Small tables with named rows and columns. After each table, cells are looked up by row and column.

Dedodos
         Porasap  Vuzipit     Tef     Pak     Fuz  Radege
Tebog      0.483   -0.461  -0.364   0.271  -0.185  -0.159
Gatipak   -0.919   -0.383   0.119  -0.908   0.141  -0.284
Gon        0.075   -0.980   0.661  -0.550  -0.740  -0.691
Pabenek   -0.104    0.111  -0.802   0.250   0.704  -0.456

What is the Porasap of Gon in Dedodos? 0.075
What is the Porasap of Tebog in Dedodos? 0.483
What is the Fuz of Gon in Dedodos? -0.740
What is the Pak of Pabenek in Dedodos? 0.250
What is the Radege of Gon in Dedodos? -0.691
What is the Vuzipit of Gon in Dedodos? -0.980
Row with the largest Pak: Tebog

Dat =
cols = Fepuvup, Dusip, Ter, Busavif, Depam, Volupig, Kazisuv
Nibabin: [0.30, 0.19, 0.57, 0.27, 0.40, 0.56, 0.61]
Fipifi: [0.42, 0.59, 0.37, 0.75, 0.23, 0.65, 0.40]
Zuf: [0.49, 0.36, 0.58, 0.25, 0.66, 0.23, 0.21]

What is the Ter of Nibabin in Dat?
0.57
What is the Depam of Nibabin in Dat?
0.40
What is the Depam of Fipifi in Dat?
0.23
What is the Fepuvup of Fipifi in Dat?
0.42
What is the Ter of Zuf in Dat?
0.58
What is the Dusip of Nibabin in Dat?
0.19
What is the Volupig of Zuf in Dat?
0.23
What is the Ter of Fipifi in Dat?
0.37
What is the Fepuvup of Nibabin in Dat?
0.30
What is the Depam of Zuf in Dat?
0.66
What is the Fepuvup of Zuf in Dat?
0.49
What is the Dusip of Zuf in Dat?
0.36
What is the Kazisuv of Fipifi in Dat?
0.40

Vakaga
          Kodus    Varik   Rereru      Tam
Tol     -27.832   22.631   10.935  -73.631
Zizur   -11.797   30.176   23.471  -73.631
Kig      22.693   59.075   20.238  -73.631
Besugo   15.965  -10.248   40.402  -73.631
Pov       3.295   39.096   27.010  -73.631
Pevo    -24.102   38.125  -22.311  -73.631
Zepa     34.263  -27.740   14.882  -73.631
Kip      23.363  -29.720   -3.654  -73.631
Bup     -14.663   55.760  -33.485  -73.631
Zupen    11.138   -9.388   45.830  -73.631

Kodus of Zizur: -11.797
Varik of Zupen: -9.388
Varik of Zepa: -27.740
Rereru of Bup: -33.485
Rereru of Kig: 20.238
Tam of Kig: -73.631
Varik of Pov: 39.096
Rereru of Kip: -3.654
Kodus of Besugo: 15.965
Rereru of Pov: 27.010
Tam of Pov: -73.631
Kodus of Bup: -14.663
Kodus of Tol: -27.832
Varik of Kip: -29.720
Rereru of Zepa: 14.882

Molumar.tsv
	Tagudot	Mukopon	Leba	Non	Bedida	Viramap
Doki	4.06	5.08	3.18	1.08	3.40	4.33
Murumoz	7.89	6.02	6.30	2.64	2.30	4.23
Det	8.73	6.03	5.08	2.82	4.62	1.66

Tagudot of Doki = 4.06
Leba of Doki = 3.18
Mukopon of Det = 6.03
Tagudot of Murumoz = 7.89
Bedida of Det = 4.62
Tagudot of Det = 8.73
Mukopon of Murumoz = 6.02
Leba of Det = 5.08
Bedida of Doki = 3.40
Non of Det = 2.82
Viramap of Det = 1.66
Mukopon of Doki = 5.08
Non of Doki = 1.08
Non of Murumoz = 2.64
Leba of Murumoz = 6.30
Bedida of Murumoz = 2.30
Viramap of Murumoz = 4.23
Viramap of Doki = 4.33

Table Rap
         Budati  Kidun  Zili  Naza  Beke  Beditom  Sobir  Vidafab
Pumit       139    118    77   155   175      202    132      114
Bozalim     146    133   153   147   180       72     70      137
Num         136    158    39   188   164      131    138      118
Durag       118    151   129   168   218      136    138      149
Siras       135    138   226   138    32      186    176      158
Nul         150    122    68   128   214       50    169      169
Vib         151    127    82    24   195       96    167      114
Mogob       149    165   186   126   238      144    207      139
Gab         151    143   119   174   203       39    226       83
Bib         153    167   155   168   167      231    116      106
Bugize      123    168   173   154   171      116    102      154

Kidun of Gab = 143
Zili of Num = 39
Budati of Bib = 153
Kidun of Durag = 151
Beditom of Gab = 39
Kidun of Nul = 122
Naza of Bozalim = 147
Which row has the largest Kidun? Bugize

Dur
fields: Bebogug, Ruv, Rar, Sazo, Tofaba
Guzova: [85, 161, 171, 199, 222]
Benipur: [231, 137, 206, 37, 66]
Gotoger: [224, 241, 217, 242, 188]
Zamil: [165, 43, 153, 80, 135]
Buf: [175, 72, 202, 187, 184]
Dakefe: [193, 106, 192, 222, 149]

Ruv of Guzova is 161
Sazo of Zamil is 80
Tofaba of Buf is 184
Ruv of Buf is 72
Rar of Gotoger is 217
Bebogug of Buf is 175
Rar of Dakefe is 192
Bebogug of Zamil is 165
Ruv of Benipur is 137
Sazo of Dakefe is 222
Bebogug of Benipur is 231
Tofaba of Guzova is 222
Rar of Benipur is 206
Sazo of Buf is 187
Ruv of Gotoger is 241

Vil:
columns: Kuliz, Pigome, Latorek
Zol: [477, 422, 666]
Zilope: [418, 542, 164]
Pifavop: [489, 299, 158]
Zenotam: [542, 479, 558]
Kefib: [271, 223, 795]
Dap: [443, 292, 455]
Vib: [332, 469, 509]
Leso: [283, 312, 591]
Relolut: [766, 662, 422]
Ketaza: [557, 635, 422]
Tused: [477, 244, 243]
Vadi: [152, 409, 613]
Lasu: [479, 535, 137]
Rekepof: [524, 385, 315]

Latorek of Kefib is 795
Latorek of Lasu is 137
Kuliz of Lasu is 479
Kuliz of Kefib is 271
Kuliz of Dap is 443
Kuliz of Zol is 477
Kuliz of Vadi is 152
Kuliz of Tused is 477
Latorek of Vadi is 613
Latorek of Pifavop is 158
Kuliz of Rekepof is 524
Pigome of Tused is 244
Pigome of Ketaza is 635
Latorek of Rekepof is 315
Pigome of Kefib is 223
Kuliz of Zenotam is 542
Pigome of Lasu is 535
Pigome of Vib is 469
Kuliz of Ketaza is 557
Pigome of Vadi is 409

Gub =
	Gek	Mazuled	Rog	Kova	Lanezo	Kot
Peg	-63	1906	7311	6235	338	5980
Lef	2713	-2940	-77	-1499	3562	-5149
Gom	2973	251	5723	-2587	6109	1088
Firi	-4489	-722	-4206	1793	548	4741
Sizoro	-330	-1190	6398	3103	2507	1153
Nofanu	5178	-2123	4595	5643	-1112	-2132
Famipom	1893	4868	3622	-896	4288	8591

Famipom, Kova: -896
Firi, Kova: 1793
Famipom, Kot: 8591
Peg, Kot: 5980
Firi, Gek: -4489
Gom, Kot: 1088
Nofanu, Kova: 5643

Roro
           Dul    Fiz  Mugad  Vudog  Gakar  Rifoleg    Pim    Kal   Tupe  Mamasa
Kebenim  0.113  0.865  0.587  0.099  0.567    0.221  0.074  0.679  0.078   0.250
Tibene   0.236  0.348  0.952  0.198  0.528    0.239  0.705  0.677  0.277   0.482
Kavig    0.075  0.294  0.205  0.567  0.334    0.495  0.707  0.851  0.199   0.806
Buset    0.572  0.831  0.695  0.221  0.397    0.181  0.081  0.241  0.455   0.188

Kavig, Rifoleg: 0.495
Buset, Vudog: 0.221
Buset, Mamasa: 0.188
Kavig, Vudog: 0.567
Buset, Rifoleg: 0.181
Kavig, Mugad: 0.205
Buset, Kal: 0.241
Tibene, Kal: 0.677
Tibene, Gakar: 0.528
Kavig, Tupe: 0.199
Kebenim, Mugad: 0.587
Tibene, Pim: 0.705
Tibene, Fiz: 0.348
Kebenim, Fiz: 0.865
Kebenim, Tupe: 0.078
Tibene, Mamasa: 0.482
Tibene, Rifoleg: 0.239
Kavig, Pim: 0.707
Kebenim, Vudog: 0.099
Kebenim, Dul: 0.113
Which row has the largest Fiz? Kebenim

